Which row each row swaps with, under one turn or mirror:
The rows were stretched afterwards, more along some directions than others.
dafug: [ 21  23  -5  -3  24   0 -18  25  24  -4  25 -10  -4  20  26 -16 -10 -16
   7]
rona: [ 26  26 -24   0  17   5  -6  11  23  -5  11  13  24   1   3   7 -31 -15
  -7]
vata: [-52  -8  14  -3  43  -8 -16  -2   6 -12 -31   5   7   1  39  11  26  13
   0]
mobe: [-40  31  18  -8  27  -5 -19  16  21  28  -2  -2  11  12   3   5   3  11
  -3]
kelug: [-42 -21  18   7  27 -11  20 -10  -5  32   2  -8   8 -12 -28  11  13  21
  -4]
vusal: [-14  -3 -14  31  31  -2  -1  -5   0 -21 -15  18   0 -12  25   1  17   4
 -28]
nof: [-27  26   6 -19   2  19  -1  16  18   0  -2  -5   9  12  43 -13   1  -7
  18]
Pef: [-33   3  10  -7  14 -13 -14 -19   5 -24 -41  -8  24 -22   5  24  22  31
  -9]
Tuvog: [ 14   7 -12   8  34 -19 -28   5  -3 -25  -2 -19  -1  -7 -12   6   5  -9
 -13]
nuse: [-39   3  29 -21   3   9 -17  15  16  -2 -22 -21  11   4  15  -1  10  -5
  14]
Vigag: [  4   5 -11 -20  -8  -4 -12   9 -11  34  -8   2  -8  13   9  -8  23 -10
  -2]
bese: [ 36   8 -20 -13 -16  26 -11  29  -5  -6  10   0  -9  11  12 -18 -23 -28
  22]
dero: [ 20  -3  -4   8  -8  -5 -14  -9  -1  20  11 -15 -15   0 -23 -20  23  -3
 -19]
dozup: [ -9 -15 -25   1  10  -3  13  33  15 -39 -15  15 -20 -22   9  11  23  11
  -5]
Kepab: [-28  -7   9 -36  14 -17  17   6  -8  19  -4   1  11   1  -9  15 -11  -8
  13]
led: [ -7  26 -22  -4  14  -3   9   5   5  12   5  12   7  -2 -31   9   0  33
   3]
zon: [ -5  -7   6  22 -18  15  40 -17   2   2   9  14   5  -8 -18   4 -11  21
   2]
Mino: [-14  10  31  10  -9  20  -9  -4  -7  20  -9   3  20  26  27  -5 -17   0
   1]
delam: [ 15  -3  -5  18  -9   8  39 -11 -21   1  18  18   8  -5 -14  10 -27  13
  -9]
Geb: [-17 -32  10  25  -2   7  11 -14  -3  -8 -19   6 -18 -13 -18  11  23  -5
 -20]
tabak: [-25  -1   7  -2 -12  17  40 -13  11  -1  -5  17   7 -22 -17  24  -6  33
  10]
Vuva: [-40   0  28  -9   3   9 -10  24   3  19 -12 -16 -12   3  11 -13  17   2
  27]
zelip: [ 10  17  13   3  14  24   4  42   3  25  32   7   2  41  24 -20 -35 -27
  21]
Gobiz: [ 20 -23  -5  -5   3   4   4 -21  -1  -1  15  13  12 -27  -4   1 -20 -21
 -11]
Pezam: [-22 -24   8  11 -12  -2   5  -3 -10   7 -14  -4 -31 -17 -40  19  14 -13
  -2]
kevo: [-22  42  -5   0  46  -1 -13  37   0 -24  -5  -2   8  45  30  -1  -2  -1
   2]
rar: [ 22  -8  -2  27  -7  31   8  12   4   8  25 -10 -11  -4 -10 -15 -10  -3
   7]
girom: [-20  26   7 -19   4   1  -6   2  33   6 -13 -15   9   6   8  -1   9  21
  20]
Zolo: [-15  20   6   7 -11   5 -17  26  20  20 -10 -16 -15   2 -22  -7  -5 -18
  12]
vone: [ 16  10 -32   4   6   5  15  11  -5 -19  -1   4  -2  -6 -29  21 -24   0
  10]
far: [-21 -19 -14  -6   8 -14  14 -24 -12 -24 -29   7  14 -43 -14  25  13  23
 -13]
kar: [-31   4  -9  13   7 -19  13 -11  -3  12 -10  -1  -3 -14 -45   3  23  38
  -2]
Mipim: [ -6  21  23  17 -10  43 -17  21  22 -13  -4   1  -4  11  36  -3  -9   2
   7]
nuvu: [ 14  -2  -9 -20   5  -8  16  10   4  -3  19  12  14   3  35  -7   5  22
 -11]
dapak: [ 17  28 -10  -4  24  27 -27  41   9   6  16  10  23  47  35 -19 -36 -39
   5]
safu: [-30  22 -14   4  49   8  -3  12  15  -1 -21  32  25  32  25  15 -13   7
   4]
fogi: [-10  -8  18  -3 -34  19  -2  12  -4 -16  -8  12 -36 -22 -14  -9  20  18
  14]
Rokom: [-20  -5  -8   1 -21 -17  20 -11  -4   8  -9 -16 -18 -47 -54   8  23  27
   3]
kekig: [  4 -14  -2  -3  18 -27 -19 -10  -7 -24  -8 -20  -7 -30 -36   7  16   5
 -14]
Lurul: [-21  -3  -3 -31  -4 -11  25 -32  -7  27  -5   1  26 -24 -19  20  -7  23
  11]
lofo: [  0 -20 -37  -9   9  -7  16   7  -9  -4 -14   0 -16 -27 -43   9  41  14
 -11]
nin: [ 34 -22 -15  -7  -8  16  50  -3  -8   2  24  13   6  -5 -15   8  -7   0
 -12]
Nolo: [ 26  -5  10   1 -33  12  -8 -15 -18  28  20 -12 -11   7  -9 -14   0  -9
  -2]
Pefa: [ 14  -9   5   3 -24  16  14  23  -1 -13 -11  -2 -29  11   5  11   6 -21
   4]
nis: [ -1  10   9  13  11 -28   0  -6  10 -21   1 -31 -11 -16  -4  -7  30  22
 -21]
viku: [  1   7  14 -18  -9  -2  22  15   2  27  33  29 -11   1 -24  -5 -19  -1
   5]
tov: [ 41  10 -30  -8   0 -12  17   1   1 -12  23  -3  11 -19 -27   5 -24  -2
 -10]
koze: [ -4 -15   9  -6  10  -1  -3 -24   2  -3  -3  -4  18 -26  13   8  -3 -11
  -7]

kekig is swapped with Gobiz
far is swapped with tov
viku is swapped with fogi
Lurul is swapped with vone
kevo is swapped with nof

Which row each row swaps with, under one turn or mirror:
The rows were stretched afterwards, more along some directions than others.
Nudak: [ -2  10 -28   2  17 -22  12   5   6  -5  29  21  10  27  22  15   9  21
   6  -2  21  23 -11   3  -4 -18  10  19 -14  -1]
zal: [  1  23 -16  18  33  -9   3  -7 -38   6 -13  -3   8   8  -9   1 -38   3
 -29 -26   3  -8  17   1 -11  -4   2 -22 -20   7]
nik: [-14  19 -38  14   3  20 -25 -10  -4  17 -47  -6 -23  -3 -32 -23 -38 -40
 -29  -7 -30 -17  12  -1 -14  17 -19 -26   7  19]
Deza: [-16   8 -14  -7   4  17   9  23 -18   9  14   9  -6   4  21 -20  -6 -34
   0   1  22 -18   5   1 -20 -16 -20  29  17   2]
peg: [-12   4 -39  17 -16   5 -13 -21  -5  15 -36   7 -21   4 -37 -20 -47 -31
 -28 -13 -20 -16  -3  13  -5  13 -26 -15  29  17]
luk: [-10 -10  20   7 -37   1   0  12 -17  41 -14  -1 -30  21 -34  -9 -23 -44
 -12 -21  -4 -52   5  -2   0  -2 -46 -17  29  10]
mog: [-23   0   7  38   7  20   6  -6 -22  16 -34 -16 -22   7  -2  -7  -6 -19
  -7 -28 -26   4 -30  -7   3  -7 -24 -40 -11  16]
Palo: [-15   0 -31  -7   4 -12   4   4   3  12  10  -2  10  -8  -5 -13 -11  11
   9 -17 -10  11   9   8 -19  -2  16 -11  13  31]
Lufib: [-18   6  11  36   2  15  13 -11 -16  13 -35 -14 -19  -3   2   4  -3  -3
  -2  -9 -22   5 -33 -19   6  -1 -12 -28 -22   7]
daf: [-20 -11   6 -11  25   1  -8   4 -24  19  34  -7 -27 -10 -13  -3  -7  -9
   3   5  -2   0  -3   0 -49 -21 -35 -23  -2   3]
ruze: [ 14  31 -14  -7   8 -14  21 -13  -6  11  -5  -5   6  -1  -3   0  -8   5
 -36 -10  16   9  -9   0   3 -12 -19   8  23  32]
sudu: [ 18  33 -17  -7  13  -6  25  -9   1  -1   5 -11  13  -6   4  -3   8   3
 -34  -6  22  10 -10  20   6 -17 -10   6  11  27]
nep: [-17   1 -24   9  -7 -12  13  -9  15   2   0  -6  10 -28  -3 -23   2  -3
  -7  -8 -15   6   5  19 -13  -5  11   1  24  26]
bag: [  7  11  20  14   3  13  15  21 -17 -25  13 -18   1   2  22  10  34  36
  24  -8  15   9 -22 -10 -21  23  29  -1 -11   2]
poro: [-20  -1   7  -1  27   4  -7  12 -25  27  31  -8 -28 -12 -15  -5   2  -9
   0   2   0  -9  -2  -1 -38 -13 -34 -16  -6  10]
vena: [-12  -9  12   3 -36   3 -11  20 -21  34 -13  -1 -32  29 -34 -10 -29 -58
 -18 -21  -3 -43  10  -2 -14   6 -31 -25  26  -1]
naz: [-32   8   3  46 -17  16  25  19 -18  14   6   4 -27  22  -9  -5   1 -54
 -13 -11  -6  -1 -11 -14   8  -7  -4 -24 -21  31]
bufa: [  3  31 -26  -2  18  13  14  -9 -21  15 -13 -15   4 -24   4  -9 -11  -3
   8 -13 -17  -8   5   9 -39   4   2  11   2  14]
zaba: [ 18  27 -32  10   6   2 -15 -18  -9  21 -11  -6   6   7   7   6 -11  -2
 -28 -16   2 -19   7   9  -9  11   2 -30  14   3]
retup: [-12  17 -33  30  -2  12 -14 -22  -8  12 -51  -9 -16  -6 -28 -20 -45 -38
 -32  -5 -26 -21  -6   6  -6  16 -23 -19  21  30]
vemel: [ 21  14  -3  -7   6 -17  20   6  -7   0  19   7   8  13  24  23   5  30
   2   2  19  13  -6  -3 -18 -12   9  13 -19 -10]
zusa: [ 10  23 -12   2  15 -11  38  -7  -9  14   7  -8   5   2  -2   5   5  17
 -28 -16  28   9 -10  -5   4 -15 -16  11   9  33]
tugar: [-15   1  13  34   8  15   3 -10  -9  15 -29 -17 -18   0   2   4   5 -13
   1 -13 -30   2 -40 -12   5 -10 -16 -21 -13   4]
dif: [ -3  -3  15  -9 -30  11 -16  13 -13  39  -7   0 -35  15 -25  -7 -23 -51
  -3 -12  -4 -46   7  -6 -16   4 -35  -4  22  -7]
daga: [-18  -8 -17  -8 -12  -9  14   0   9  16   3 -10   3 -21 -15  -6 -11  19
  11 -15 -15  11   1   4 -21  -1  14 -15   5  19]
zol: [  7   7  18   7   8  11   9  13  -6 -38   6 -24  -5  -7  20   8  33  32
  26   3  15   8 -19   4 -15  22  19   9  -2   1]
fod: [-36  -3  -6  60  -7  13  14   9 -15  12   3   1 -15  14 -10 -22   1 -51
 -33 -17 -13  -6  -2  -6  26 -16   0 -29 -16  32]
pev: [  1  27 -27  -4  17 -14  32  -9  -1   4   1  -4  13  -1   8  -3  20  16
 -19 -10  23  18 -11   3  15 -20  -8  11   7  34]
meb: [  0  23 -25  10  24  17   2  -7 -12   5 -22 -21   5 -22 -12 -29 -23  -7
  -4   2 -14  -5  17   7  -8  13   4  26   8  31]
mufit: [  7  27 -19 -10  17  -6  33  -5  -7   7  12 -10   6  -7  10  -1  11  18
 -21   0  21  10  -4   3   5 -23  -5  14  -8  27]
lepo: [ 12  25 -11   4  18 -11  23   2 -11  10  -4 -14  12  11  -4  -1  -5  12
 -21 -13  18  16  -9   7  16  -9  -9  -1   8  39]
zosar: [ -6  15 -11 -20  14   6   3  15 -24  20  12   8  -2  18  16 -11  -7 -30
  -6  -8  27 -21  -8   7 -33 -14 -34  24  33   2]
vezor: [  5  23 -13 -10  16 -27  15   9  -1 -13  29  20  17  17  10  24   3  35
  17   9  23  21  -8 -12  -6 -13  24  28 -23   0]
Vupa: [ 10  24 -26   4   8 -15  29 -13   0   6   5   3  16   0   1  -8   0  18
 -27 -10  23  13 -11   7  25 -20  -6  12  13  38]
sili: [-19  -7 -18   3  -2 -11  16  -1   6  17  16  -9   3 -17  -4 -12   7  13
   3 -15 -16  14  -3  -5 -27  -4  14 -13   7  29]
rinap: [-11  -5 -29   1 -11 -16  18   1  18   4   9   2  21 -15 -11 -29   2   6
   1  -8  -6   9  10   6  -2 -10  20   3  16  35]
gusa: [  1  17 -38  -3  16   0 -19 -15 -14  29  -1  -7   6  14   4   4 -16 -16
 -23 -23   2 -16   3  11 -19   2   0 -26  19   0]
Rud: [-26  34 -10  -4  15  24  -4  14 -13   0  11 -16 -35 -20  -8  31  10  -6
  -4  -1  -6  -6 -12 -10 -24   3  26   1  -3  10]
zivab: [ -7   8 -38  16 -11  12 -25 -13   4   6 -32   7 -18   8 -34 -25 -34 -33
 -26  -7 -13 -16   3  14  -1   8 -18 -18  21  19]
lefef: [ -8  24 -29   8  25   9  11   1 -16  20 -11 -12   3 -14 -19 -18 -19  -2
  11  -3 -11 -10   7  -3 -14   1   1  30   3  31]
vun: [-19  -3 -29  -6   0 -12  16 -11   8   4  17   2  10 -22   3 -12   1  17
   8  -3 -18  13   7  -7 -33  -4  19  -2  11  23]
lefez: [-32   0  -4  57  -1  14  13  16 -25  33   9  -2 -35  27  -6  -4   2 -39
 -30 -16 -14  -6  -6 -22  11  -8 -13 -41 -33  21]
pir: [-28   9  -8 -13  18  15   9  17 -24  24  26   2 -17  11  18 -11  -5 -38
   4  -8  24 -17 -10   7 -25 -26 -29  24  22   1]
dalo: [  7 -17 -11  15  18  31  -2  11   1  14  -5 -17  -5   5  28 -15  21  12
  12 -14  -7   9  11  -8  -6   5  -5 -21 -17  25]
ked: [-19   8 -40  -1  -3 -13  17  -3   4   4  13  -6  11 -31  -3 -15   3   9
  -2 -11  -8  15  13  10 -21 -15  21  -3   5  16]
Kul: [-28  24  -7   8   8  23   6  14 -14  -1  11 -21 -39 -14 -15  28  12 -12
  -3 -16  -9 -16 -10 -10 -17   3  24  -5  -1  10]
zuka: [ -7  25 -24   7  27  -1  -2  -3 -40  20 -15  -4   5   4 -19   8 -42   1
 -22 -23  -1 -17  18 -11 -21   0  17 -30 -27  11]
vivug: [-23 -15   8  13 -30  10   0  17 -14  27  -3  -8 -44  14 -25  -3 -15 -58
 -10 -14  -8 -46  11   5  -7  -3 -35 -17  20   1]
Seto: [  3 -16  -5  12  21  33  -1   9   9  19  -3 -17 -11  -3  25 -14  27  12
   8  -5  -4   3  13  -7   5   3  -9 -11 -22  30]
sema: [-11  -6 -27  15  -3  16   6  23 -16  17   3  13 -28  29 -13  -5  -8  -8
  23 -14 -22  -6  15  -9 -30  -1   1 -16 -18   1]
falot: [-29   9  11  27  12  22   9  -4 -25  15 -31 -20 -31   4   0  10   3  -9
  10 -19 -28   5 -45 -18  -5  -3 -12 -28 -16  13]
fefo: [ 17  18 -11  -1   2  -9  27   5  -1   9  -1  -6  11   7   3  -9   5   1
 -29  -4  26  11  -2   6  20 -16 -18  12  10  32]
Muvok: [-21   0 -32   0  -6 -10  16   0   4  20  13  -4  10 -14  -3 -24  -2  13
  -3  -9  -2   4  16  -9  -7 -14  15  -2   4  28]
zoto: [ -3  20 -42   7  11  -1 -20 -23  -7  31  -1  -3   2   8  -2   6 -15 -10
 -28 -15  -3 -15   3   9 -12  -2  -1 -29  14  -4]
napek: [ -5  15 -36  20  -6   8 -18 -14 -20  23 -33  12 -24  10 -41 -22 -43 -35
 -33 -10 -21 -25   3   5  -8  12 -33 -24  26  20]
Vez: [  2 -11 -12  14  19  32   3  10   1  30   0 -10 -10   5  27 -14  20   6
   8 -12  -6   2   8  -4  -7  -2 -10 -22 -22  28]
rolol: [  7  18   9  12   7  10  21  14 -18 -28  17 -15   2   4  19  11  36  27
  20   0  21   3 -31   0 -20  18  23   3 -13   0]
Dap: [-23  -3   5  36  -4  20  20  -6 -11  17 -32 -18 -21   3   9  -4   5 -18
  -6 -21 -26   7 -34 -14   9 -10 -22 -38 -15  13]
Retu: [-17  11  -6  -5  14  12  10   8 -36  19  20   7 -16  16  15 -11  -6 -37
  -5  -2  22 -21  -6   9 -28 -19 -35  13  28   2]
Nitut: [-14   9   6 -22   7  11   9  28 -29  26  10 -11 -11   8  17 -17   0 -44
  -1 -16  26 -22  -8   5 -28 -19 -38   7  27   9]
golir: [  2   8  13  10   7  16  12  18  -6 -30   6 -17  -1  -2  21  10  32  38
  26 -14  21   1 -12  -3 -19  19  28  -2 -14   2]
gofo: [ 15  26  -5   1   5  -3  28 -11   0   6   6  -3  -1   2   8  -2   2  16
 -27   0  26  12 -14   8  16 -14 -18  15   6  28]
Gekad: [-27  -5   5  49 -10   8  16  27  -8  15   4   6 -10  26 -15 -11   2 -23
 -18 -23  -9  -4   0 -26  18 -11  11 -36 -36  26]
ragaf: [-13  16  17  24  -3  13  11  -4 -25  21 -34 -18 -25   3   4  13   0 -22
   1 -30 -27   1 -44 -11   0 -10 -11 -34  -6  13]
bur: [  8  17   2   2   3 -13  35  -3 -14  19  -3 -14   4   1  -4   2  -4  -1
 -31  -8  14   4  -8   5  17 -16 -30   0  11  29]
Palu: [-14   5  11  -5  27   5  -6  14 -30  25  37 -16 -22  -7 -12   2   6  -3
  -1   0   6  -9  -5  -3 -49 -12 -31 -28 -10  11]
Satof: [-30   1  11  21  11  21   5 -12 -19   8 -18 -23 -30 -13 -12   4 -13 -15
   0 -11 -20  10 -26   2  -6 -10 -14 -35 -19   5]
bodef: [  1 -15  10  -8 -30  -2 -10  18 -13  39 -11   7 -37  24 -33  -6 -38 -38
  -6 -14  -2 -50  18  -8 -22   8 -39 -11  26  -3]
Zul: [  3  -4  23  -8 -35   1 -12  17 -21  47 -23 -10 -29  16 -28 -13 -29 -54
  -2 -24 -11 -43   2  -4 -26   0 -45 -27  28   3]
zali: [-14  -4  23  -4 -30   0  -8  28 -27  40  -8  -6 -33  25 -32  -7 -27 -56
 -10 -21   7 -42  11 -10 -20   1 -44 -19  21  -3]
biku: [-28  -8  10  52 -17   5  29  17  -8   9  -7  -4  -5  19 -14 -20  -2 -46
 -28 -16 -12   3  -4 -13  26 -13  -7 -24 -19  30]
rokor: [-20   3  20 -17  22   1  -4  14 -31  29  33 -19 -27  -9 -16   5   7 -11
  13   3   4  -5 -15  -5 -46 -15 -36 -15  -2  15]
pumel: [-18  34  -4   2  10  20  -2  15  -6   1  10 -11 -31  -8 -12  27  10   2
  -3   3  -5 -11 -13 -18 -10   3  24   3 -12   5]
kebub: [-12  -1  11   7 -34  12   7  20 -17  46 -10   1 -34  26 -22  -8 -14 -54
  -6 -16   1 -51   7 -15  -9   3 -42 -13  12   4]
Baki: [  0  13  15   5  -5  14  13  22 -20 -20   7 -24 -13   1  23  13  34  20
  28 -11   8   5 -34  -6 -23  17  20 -12  -1   1]
nofev: [ -9 -10  10   3 -37   7   2  13 -18  39 -16  -9 -33  15 -23 -14 -23 -54
 -18 -20  -3 -43   9  -4  -9   9 -39 -25  24   4]
nozap: [-14 -10 -30   5  -8  -2   9  -1  11   6  20  -5   2 -30   6 -20   3   9
  -3  -4 -15  11  10  13 -17  -6  20  -5   9  20]
dit: [-21  11  15  44  11  17  24  -6 -28  15 -22 -14 -21   5  -3   6   1  -9
   4 -27 -29   8 -36 -18   0  -9 -10 -40 -25  14]
sagi: [ -6   1 -28  27  -3  13  11  25 -28  20   2  13 -18  32 -10   1   1 -10
  17 -20 -18 -10  16 -17 -29  -4  -6 -35 -27   8]
maf: [-32  36  -6  -6  11  14  -4  11 -12   5  -1 -23 -27 -22 -14  32   3 -12
  -1  -7  -9  -7 -18 -13 -18  -4  23   5   3  11]
laz: [-17   7 -38   4  -2  -8   9 -10   5   9   5  -5  16 -20  -1 -17  -3  11
   1 -15 -17   8   0   7 -15  -3  24 -12   7  25]
Rif: [-21   0  24  19  -5   4  10  -7 -11  14 -28 -11 -14  -2 -18   7  -9  -4
   1 -20 -13  10 -34  -4   9 -14 -12 -28  -8   8]

sagi is swapped with zuka
laz is swapped with fefo
nik is swapped with lefez
zusa is swapped with vun
vezor is swapped with lefef
Baki is swapped with Nitut
Seto is swapped with zoto
retup is swapped with naz
sema is swapped with zal
zivab is swapped with fod

